Each path below is one point turned by a fixed rotation once a step. After each direction that follows a path, write how fast that rotation turns it, in degrees each step (0 if it stays still).
Each turn is a multiple of 5 degrees from 10 to 175, or 0.
Each row of a path follows its step; steps can be skipped.

step 0: [-16.2, 8.7, 8.8, 12.8, 0.7, 2.9, -5.5, -6.5, -17.0, -8.0, -16.7, -0.3, 2.1, 21.2, 7.4, -5.1, -13.0, 11.0, -8.9, -25.5, -11.0, -20.5, 22.7, 4.8, -10.7, 1.6, 1.4, -11.0, 2.3, 1.1, -14.1, -7.0, 23.1, 1.1, 4.8]
step 1: [-2.5, 4.7, -9.7, -14.4, -2.8, 3.7, -4.9, -12.9, 6.3, 24.5, 1.4, 19.6, 8.9, 12.0, 6.7, 1.9, -11.9, 5.9, 27.2, 20.3, -9.9, -19.7, -4.0, -0.6, 15.0, 2.4, -12.8, 1.9, -8.0, 5.6, -1.3, -3.5, 19.8, 17.5, -8.8]
step 3: [-26.3, 4.8, 6.9, -2.9, -4.0, 8.8, -9.6, 9.4, -2.8, 9.8, 5.6, 5.6, 25.5, 0.8, 14.4, -20.7, -16.7, -12.3, -8.4, -1.6, -4.9, 3.5, 16.4, 3.5, 7.0, 13.8, 11.2, -22.5, -8.6, 19.5, 0.5, 1.7, 11.2, -0.3, 13.3]
step 4: [-4.5, 10.4, 7.2, 4.4, -4.9, -29.1, 9.0, -3.0, -6.4, 8.4, 7.7, 8.4, -4.3, -0.3, 3.6, -5.6, -12.9, 13.5, 9.5, 8.7, 23.7, -20.7, 10.5, 7.6, 16.9, 7.0, -8.0, 13.2, -22.6, 4.8, 17.1, -15.3, 8.8, -2.5, -8.7]
step 5: [9.2, 9.1, 18.6, -4.6, 7.2, -0.7, -3.1, -0.1, -5.0, -6.8, -25.4, 39.6, 18.7, -2.2, 3.7, -5.1, 2.9, -10.8, 1.4, 4.9, 5.1, -1.7, 7.1, 9.9, -26.2, 1.3, -2.9, 0.6, -5.5, 7.6, 5.1, 16.2, -4.7, -2.7, -13.3]
step 6: [7.4, 2.7, -4.9, 7.8, 4.6, -1.7, 4.6, 19.3, -10.6, 31.1, 9.7, -2.9, -5.8, -25.9, 5.0, -3.1, 0.4, -10.6, -1.2, 6.9, -11.2, -11.5, 12.8, -8.2, -8.7, 20.6, -8.6, -11.2, -7.3, 25.4, 4.9, 8.1, 12.5, -9.1, 5.8]
step 7: [11.9, -2.4, 8.6, 20.3, -10.7, -10.4, -11.8, -5.9, 5.2, -14.1, 14.1, 2.9, 14.7, 9.5, 1.2, -21.7, 6.8, 3.1, -0.9, 8.3, 0.3, 0.3, 13.5, -2.2, 4.7, -2.5, -13.1, 28.9, -18.9, 14.7, 7.2, -1.6, 2.8, -26.8, 1.3]
step 9: [13.3, -4.6, -8.8, 7.4, 15.3, -9.2, 1.0, 16.3, 18.0, 4.6, -6.8, -3.4, -11.5, -10.9, -8.3, -5.5, -12.0, 23.4, -13.4, 11.6, -6.0, 17.4, 7.9, 15.8, -8.9, 18.6, -20.2, 1.0, -0.4, 24.7, -2.4, -2.0, 8.5, 0.2, -10.1]
step 10: [19.5, -0.6, 6.4, 19.7, -16.1, -14.3, 0.6, -22.9, 14.2, -1.1, 7.0, 10.1, 7.3, -9.8, 14.9, 2.4, -23.3, -8.6, -5.3, -0.5, -12.1, 21.2, -13.3, -19.8, -6.1, -2.0, -2.7, 3.3, 0.2, 2.1, 12.6, 9.1, -3.3, -17.5, 5.4]
step 11: [-0.4, 0.2, 7.1, 17.7, 18.9, -8.0, -5.2, 1.1, 5.0, 10.7, -3.2, -14.7, -7.3, 11.9, 14.4, 4.3, 2.1, -18.0, -0.4, -14.7, -12.4, 3.3, 6.6, 6.9, -23.7, 10.8, -6.8, 1.1, -4.9, -9.6, -8.2, -36.0, -6.1, -13.6, -8.6]
step 13: [21.4, -6.1, -2.8, 20.7, -2.1, -0.3, -1.2, -12.6, -5.8, 4.7, -3.6, -4.5, 12.7, -20.6, 12.6, 28.7, 5.6, 2.4, -11.3, 21.4, -9.8, 16.1, -15.2, 11.1, 3.4, 0.0, 16.7, 1.0, -6.1, -6.7, 11.9, -14.5, -10.5, 1.5, -2.0]
[11.7, 0.3, -6.0, -4.7, 3.3, 4.9, -1.0, 3.9, 0.4, -3.8, -5.7, -0.1, 1.2, -11.2, -1.3, 2.3, -1.9, -2.0, -5.1, 5.5, -3.2, -0.3, -1.4, 2.5, 0.6, 1.2, -3.7, -4.8, 1.8, 1.8, 5.1, 5.4, -1.4, 6.5, 2.3] : 100
[-1.3, 3.1, -7.5, -3.5, -3.9, -5.6, 4.3, 4.7, -12.4, 0.0, 0.7, -0.9, 6.0, -3.3, 2.1, 3.6, 2.9, -0.6, 1.9, 3.4, -0.8, 1.4, 6.0, 4.5, -4.3, 2.2, 2.6, 6.5, -1.6, -6.1, -2.8, 5.0, -4.2, -5.0, -0.3] : 45
[3.2, -1.3, -10.0, -2.7, 5.8, -3.6, -5.3, -5.3, -1.6, -4.6, 1.6, -1.5, -1.6, 5.7, 0.9, 0.5, -4.7, 0.1, -4.0, -3.6, -3.5, 4.6, -4.0, -6.4, -0.1, 6.7, -0.8, 0.5, -4.4, -3.5, -6.8, 3.5, 7.6, -0.5, -5.7] : 35
[-4.2, 2.6, -1.8, -1.7, 6.1, 4.5, 9.4, 0.9, 0.0, -1.5, -1.8, 1.8, 8.6, 4.5, 2.8, 1.6, -0.7, 1.6, -5.7, 6.6, 6.6, -8.7, 0.4, -9.3, -0.7, -0.1, 1.5, 2.2, -1.2, 0.6, -1.9, -1.4, 4.7, 4.1, 5.4] : 20
[1.5, -0.8, -9.1, 1.7, 0.7, -2.4, -2.7, -1.8, -1.0, 14.1, 0.8, -1.2, -1.5, -3.4, 6.3, 2.4, 2.8, -3.0, 3.0, 3.5, 9.2, 0.5, -2.8, -3.2, 1.4, -4.6, 0.9, -9.9, -1.8, -3.0, 0.9, -3.4, 1.1, -1.3, -1.0] : 155
[1.6, -3.1, -3.3, 4.1, 3.4, 3.3, 5.8, 6.5, -2.0, 6.9, -4.8, -2.9, 5.8, 5.0, -5.3, -5.4, 1.0, 4.0, 1.2, -11.0, 2.5, 1.5, -3.1, 3.4, -1.5, 7.3, 2.9, -4.5, 4.4, 1.8, 2.8, 5.5, 1.5, -1.9, 0.8] : 120
[2.7, 0.4, 3.0, -6.1, -1.2, 3.1, -2.0, 1.0, 1.1, 4.0, 3.7, -9.8, -0.5, 1.9, -9.6, 8.2, -0.6, -0.7, -4.6, -2.4, 6.3, 5.7, -5.9, -1.7, -4.7, -4.5, 2.1, 5.4, -0.5, -2.6, -4.1, 0.0, -5.0, 3.3, 4.7] : 10
[0.2, 2.6, 2.0, -2.4, -4.0, -6.9, 6.9, -4.7, -0.7, 2.2, -7.3, 2.0, -2.0, 0.2, -3.5, 5.3, -5.9, -3.6, 0.7, -4.6, -0.9, -4.3, -0.2, -2.7, -9.9, -2.6, -12.1, -4.0, 4.0, -0.2, -0.2, 1.0, 2.8, -3.6, -0.2] : 70

step 1: [13.8, -8.2, 7.0, 3.4, 16.8, -5.7, -7.1, 8.9, -11.0, 5.9, -25.0, -13.8, 8.5, 7.5, -9.3, 0.4, -2.0, 16.1, 0.0, 9.5, -1.4, 2.9, -2.8, -12.4, -6.1, -1.9, -14.3, -21.1, -1.1, -15.7, -6.0, 18.5, -13.5, -13.1, -26.5]
step 3: [-3.1, -18.4, 1.0, 19.9, 2.7, -2.6, -19.7, 4.5, 23.6, -11.6, 19.9, -3.7, -11.9, 15.1, 7.1, 0.0, 7.7, -10.4, -10.3, -15.5, 3.8, 1.5, -8.5, 3.0, 4.1, 14.2, -16.7, -20.7, 15.0, 6.8, -8.8, 15.8, -8.0, -3.6, -3.6]
step 5: [-20.8, -1.5, 18.7, 3.4, -14.1, -9.1, -2.6, 5.8, -12.5, -10.7, 13.2, 2.4, 21.5, 5.4, 19.2, -16.6, 4.4, 20.7, 1.6, -4.8, -4.9, -5.2, -15.9, -8.9, 10.9, -4.3, -16.2, -0.6, -4.2, 6.6, 0.2, -6.8, 4.5, 22.6, -17.9]
step 6: [3.8, -7.4, 10.9, 9.0, -1.6, 12.5, 12.0, 30.8, -3.4, -12.7, 9.5, -7.7, -8.6, 7.7, -0.8, -13.7, 17.0, -2.4, -1.5, -5.4, -10.8, -0.3, -6.5, 17.4, -15.7, 2.9, 2.5, -8.5, 1.7, -34.6, 5.2, -5.5, 9.4, 8.1, -14.9]
step 7: [0.2, 6.8, 1.4, 3.8, -11.7, 9.1, -5.3, 7.8, 12.0, -12.8, 0.5, -30.1, 15.5, -19.7, 2.5, 8.0, 9.8, 5.2, 27.0, -16.8, -20.4, 6.8, -11.6, 11.6, -5.4, -12.4, -8.1, -0.8, -8.3, -0.6, -3.6, -8.9, -7.3, -14.8, 6.9]
step 8: [9.1, 4.7, 2.2, -16.7, 8.7, -9.1, 12.8, 6.0, 19.1, -23.3, -12.5, -6.6, 17.2, 16.4, 20.3, -4.8, -0.1, 7.7, -2.2, -1.3, -1.2, -1.3, 13.4, 3.9, 0.3, 4.1, -12.4, -30.1, 1.4, 7.3, 0.4, -22.1, -1.5, -6.3, -7.5]
step 9: [18.9, 14.9, -6.5, 3.1, -3.4, -6.8, -2.2, 21.3, 7.5, 11.2, 11.2, 6.8, 17.4, 5.4, 3.7, -2.1, 29.1, 2.5, 3.2, 18.1, -4.3, -3.3, 11.8, -11.4, -11.2, -2.0, -11.7, -8.2, -12.0, -7.3, 20.6, 16.0, -13.6, -9.7, -6.9]
step 10: [7.1, -23.3, 7.6, -5.0, -1.0, 3.0, -6.0, -17.7, 5.3, 9.4, 25.0, -13.8, 6.1, 7.7, 16.3, -11.5, -6.4, 18.2, 14.2, 3.5, 2.7, 20.3, 7.1, -6.8, -17.9, -6.5, -6.7, -11.9, -12.9, -4.9, -10.1, 14.1, 3.7, -14.4, -5.2]
step 12: [-6.5, -0.5, -10.6, 0.6, 0.8, 6.4, -14.4, 7.1, 5.4, -13.5, 14.0, -6.0, 12.6, -1.3, -1.4, -8.2, 19.1, 11.8, -0.8, -22.8, 9.1, -21.7, 15.4, -4.3, 1.9, 7.4, 8.0, 0.2, -18.6, 5.0, -21.6, 17.4, -19.1, 14.4, -0.7]
step 13: [10.6, -4.0, 15.0, 8.9, 1.1, 8.1, 0.1, 0.1, 3.3, -6.2, -16.0, 2.1, -4.9, -3.9, 21.6, -3.9, 10.9, 13.4, 4.8, -9.1, 19.7, -10.3, -14.4, -30.4, -10.6, -2.0, -0.6, -6.5, -22.9, -10.9, -8.0, -11.1, 18.7, 11.6, -6.2]
step 14: [0.6, 8.8, 1.3, -1.9, 3.6, 1.0, -25.1, 0.3, -2.1, 4.9, 14.4, -15.0, 16.5, -15.0, -16.0, -8.8, 11.1, -0.9, 1.0, -9.5, -6.3, -1.9, 2.0, -10.6, 8.7, -4.3, -8.0, -14.3, 7.5, -28.8, 10.3, -20.1, 14.3, 15.6, -18.7]
[-7.0, -1.8, -6.5, 0.5, 0.2, 6.3, 6.6, 0.6, -1.0, -0.3, -3.5, -2.7, -7.0, 0.7, -5.7, -0.1, 1.1, 1.5, -6.2, 7.5, -3.6, 0.6, -6.9, 0.9, 6.8, -0.8, -8.7, 0.7, 0.1, 5.8, -1.8, 3.2, 1.2, -4.5, -4.9] : 10
[3.8, -3.4, 5.9, -5.0, -7.8, 1.9, 9.8, 2.8, -0.7, -0.3, 2.3, 0.7, 2.1, 4.9, 0.5, 3.7, 5.7, -6.3, 4.0, -0.1, -7.9, 1.8, -0.4, 3.0, 2.4, -6.9, -0.9, 2.6, 4.3, 2.2, -0.5, -9.2, -4.3, 2.2, -0.4] : 35
[5.7, 7.2, 1.3, 4.7, -0.8, -0.2, 7.6, -3.1, 1.5, -3.2, -1.1, 4.0, -3.5, -7.3, -1.2, 1.8, 3.2, 2.3, 1.6, -10.0, -4.7, 2.5, 4.9, -5.2, 4.1, 3.0, 2.5, -3.4, 4.6, 1.5, -4.0, 3.7, 3.4, -4.6, -7.3] : 65
[4.4, -2.2, -8.8, 5.1, 1.7, 6.0, -5.0, -1.5, -4.7, -0.3, -0.2, 10.3, -4.6, 1.9, 4.5, 5.5, 7.9, 4.0, 0.5, -1.4, -3.8, -0.9, 1.5, 8.6, -5.4, -2.5, -3.6, -1.2, 0.7, -2.1, -2.4, 2.4, -2.6, 3.4, 2.0] : 120
[-2.0, 5.0, -0.3, -4.3, 8.3, 3.4, 6.7, -2.2, -0.9, 2.1, 0.1, 0.0, 1.8, -0.8, 0.1, -3.3, 2.9, -7.2, 2.1, -0.6, 4.9, 11.1, 1.8, 3.9, -4.4, 8.3, -5.4, 1.6, -3.8, -0.8, -6.2, -0.9, -0.4, 7.3, -1.2] : 170
[6.4, 8.1, -1.6, 4.4, 6.0, -1.9, 4.3, -4.9, -1.1, 1.4, -1.4, -3.8, 4.6, 3.8, -1.8, -1.6, -1.3, 2.0, 1.3, 8.2, -3.7, 4.2, -1.7, 4.2, -1.3, -2.3, 3.6, -10.5, 0.8, 1.3, 3.9, -0.8, -6.4, -6.5, 5.1] : 45
[0.0, -2.2, -0.1, 0.8, 8.1, 5.2, 0.0, 9.4, -1.0, 0.4, -3.2, -0.2, 6.6, -0.6, -0.8, 3.3, 4.3, -6.4, 0.0, 3.3, 4.8, -0.2, 3.6, -0.4, 7.1, -3.6, 2.6, -1.7, 10.2, -7.8, 1.7, 6.4, 4.0, -1.0, 0.2] : 140

step 1: [15.1, 4.6, 1.2, 6.0, -1.2, -20.1, -8.7, -14.1, 13.6, -3.6, 27.7, -14.1, -1.6, 12.9, -3.7, 1.8, 2.8, -3.9, 18.2, -6.1, -0.3, 9.8, 2.6, 7.0, 11.0, -12.7, -4.9, 14.5, -7.2, 10.2, 5.8, -19.3, 19.6, 14.2, -28.3]
step 3: [15.2, 1.9, 21.3, -13.9, 27.3, -26.7, -4.3, -0.8, 3.2, 22.8, -12.5, 1.6, 0.5, 13.7, 13.1, 20.7, -10.0, 2.2, -17.1, 13.4, 2.4, 8.8, -13.1, 10.9, -3.9, 2.4, -1.0, 3.2, -13.0, 11.2, -3.9, 6.1, -6.5, -4.2, 6.2]
step 4: [-1.2, -6.0, -17.8, -5.1, -10.8, 6.5, 2.3, 15.3, 4.6, -15.7, 0.5, -17.9, -5.0, 19.2, 1.3, -27.6, 0.7, 1.3, -7.5, 7.5, 5.4, 16.8, 20.4, 1.0, -20.3, 5.5, -6.4, -11.4, 21.7, 2.2, 2.8, 0.7, -4.3, -12.4, -26.2]
step 5: [2.1, -14.7, 6.4, -9.9, -2.2, -4.6, -16.5, 10.8, 5.6, -12.6, 13.4, 4.5, 7.7, -23.7, 1.7, 5.0, -2.6, 22.9, 14.2, -16.0, -9.7, 10.0, -6.3, -6.3, 20.8, 2.6, 5.0, 7.3, -5.8, 11.7, 14.3, 0.7, -22.0, -7.0, 29.0]
step 6: [2.8, -12.3, -0.8, 6.6, -10.3, -7.4, 10.3, -8.2, -22.6, 9.8, 7.1, -2.0, 11.5, 12.6, -4.0, 15.6, -21.4, -9.4, 9.1, -4.5, -7.2, -4.2, -4.0, -0.5, -8.5, 0.0, -9.8, 14.1, 6.9, 0.6, -22.1, -15.2, 31.6, -22.4, -12.8]
step 7: [-9.7, 14.1, -4.1, 9.4, 3.2, 1.7, 2.1, 2.2, -11.0, -4.9, -24.9, 6.4, -2.2, 5.2, 0.3, 1.1, 30.1, 28.9, -11.9, 4.3, 4.1, -8.0, 7.6, -10.4, 19.9, -19.5, -10.8, -22.3, 3.4, 2.2, -5.2, -15.5, -15.1, 0.5, 3.1]
step 8: [19.8, 1.3, 0.8, -5.9, 19.5, -14.2, 17.1, -0.1, 7.4, 13.2, 1.3, -16.9, 20.4, -7.1, -9.3, 4.5, -11.1, -13.4, -6.1, 11.5, -19.6, 7.8, -1.6, -16.4, -11.2, 6.2, -3.8, 6.0, 19.7, -13.2, 16.2, 10.0, -2.1, 15.8, 18.8]
step 9: [-15.9, -0.4, 11.3, 9.4, -3.6, 6.6, -1.4, 9.0, -3.1, -4.2, 9.9, -13.0, -19.6, 10.3, 3.5, -9.1, 6.5, -7.0, 26.4, -5.2, 22.9, 7.4, 26.7, 10.2, 12.2, 22.0, -22.7, -0.8, 4.3, 12.9, -5.3, -4.5, 7.6, 12.8, -1.8]
step 10: [0.3, 11.6, 6.4, -0.3, -13.6, 12.5, -18.2, 21.2, 20.9, 2.7, 13.2, -9.6, -5.6, -7.5, -19.0, 19.3, -7.5, 11.3, -5.3, 7.4, 0.2, -24.4, -16.0, -15.3, 2.7, -16.8, 19.9, 0.6, -0.2, -4.5, -1.4, 1.2, 4.8, -12.5, 17.5]
step 11: [24.3, -13.2, 2.8, 4.4, 19.3, -12.0, 16.5, -13.1, -3.2, -0.7, -12.4, -5.1, -15.8, 9.1, 11.6, 8.2, -20.8, -3.9, -3.6, -25.5, -2.2, -13.9, 6.2, 3.4, -1.6, 7.7, -7.5, -7.4, -12.9, -17.8, -23.0, -0.9, -9.5, -0.1, -16.4]
step 13: [2.5, -6.6, -3.8, 4.7, 28.8, 2.8, -7.7, 16.1, 2.7, 4.8, 25.3, -14.2, 18.9, -3.6, 10.0, -13.7, 2.5, -11.2, 7.0, -4.1, -20.7, -9.1, -31.3, 0.7, 19.0, 13.6, -3.7, 4.1, -3.4, -3.0, 12.5, -2.0, -8.4, 0.2, -7.6]
[3.6, 2.0, -3.1, -6.9, -6.8, -0.2, 5.9, 0.4, -6.6, 0.1, -4.8, -4.0, -3.6, 9.9, 2.6, -4.9, -5.5, 2.3, 10.3, -1.1, -0.4, -0.5, -5.0, 1.2, 1.2, 0.8, -2.7, -0.7, -1.3, -2.4, 1.4, 1.5, 4.0, 6.2, -5.7] : 145
[-2.3, 3.5, -3.4, 1.0, -5.8, -0.5, 2.1, 9.6, -0.8, -6.7, -4.3, -0.3, -3.0, -0.8, 3.7, 4.5, 7.9, 0.6, -1.6, 3.7, -2.5, -1.9, -5.0, -6.2, -0.2, 4.5, 2.7, 8.5, -6.0, -4.9, 6.0, -2.4, -4.5, -0.7, 4.1] : 140
[9.8, -3.1, -7.2, 6.2, -1.9, -6.0, -8.4, 1.7, -2.1, -5.5, -1.9, 5.1, -0.5, 3.9, -1.6, -1.5, -0.1, -5.0, -0.7, -5.8, -0.4, 3.3, 3.0, -1.5, 1.4, -1.8, -1.2, -2.9, -0.1, -4.6, 1.2, 7.0, 3.2, 3.2, 8.5] : 115
[0.1, 8.1, -7.7, -3.0, 1.5, 1.9, -0.6, -0.2, 0.5, 1.3, -5.3, 4.1, 2.3, -10.6, -4.2, -3.5, 2.7, -1.1, 4.3, 0.0, -3.2, -0.1, 2.4, 5.8, -6.6, 3.6, 1.8, -1.3, -11.0, 3.0, -2.9, 3.3, 5.8, 0.2, -1.2] : 0
[2.1, -0.8, 0.5, 0.3, -3.3, 2.0, -2.2, -4.0, 6.0, 1.1, -4.8, 3.0, -2.1, -5.6, -4.1, 1.1, -8.3, -1.2, -2.4, 2.8, -6.0, 2.7, -9.6, -0.1, 6.4, 9.8, -5.5, -7.6, 0.7, -2.9, 3.3, -4.7, -2.1, -0.5, 1.6] : 135
[-1.2, 0.1, -7.4, 0.3, -1.0, 2.4, -0.9, -4.2, -2.2, -2.3, 6.9, -2.7, -3.3, -3.7, 5.4, 2.5, -3.6, -3.7, 4.6, 11.2, -0.8, 2.3, -3.5, -5.1, -10.5, -4.5, 0.1, -4.5, 4.3, -5.0, -4.3, 0.2, 1.1, -2.4, 3.3] : 170
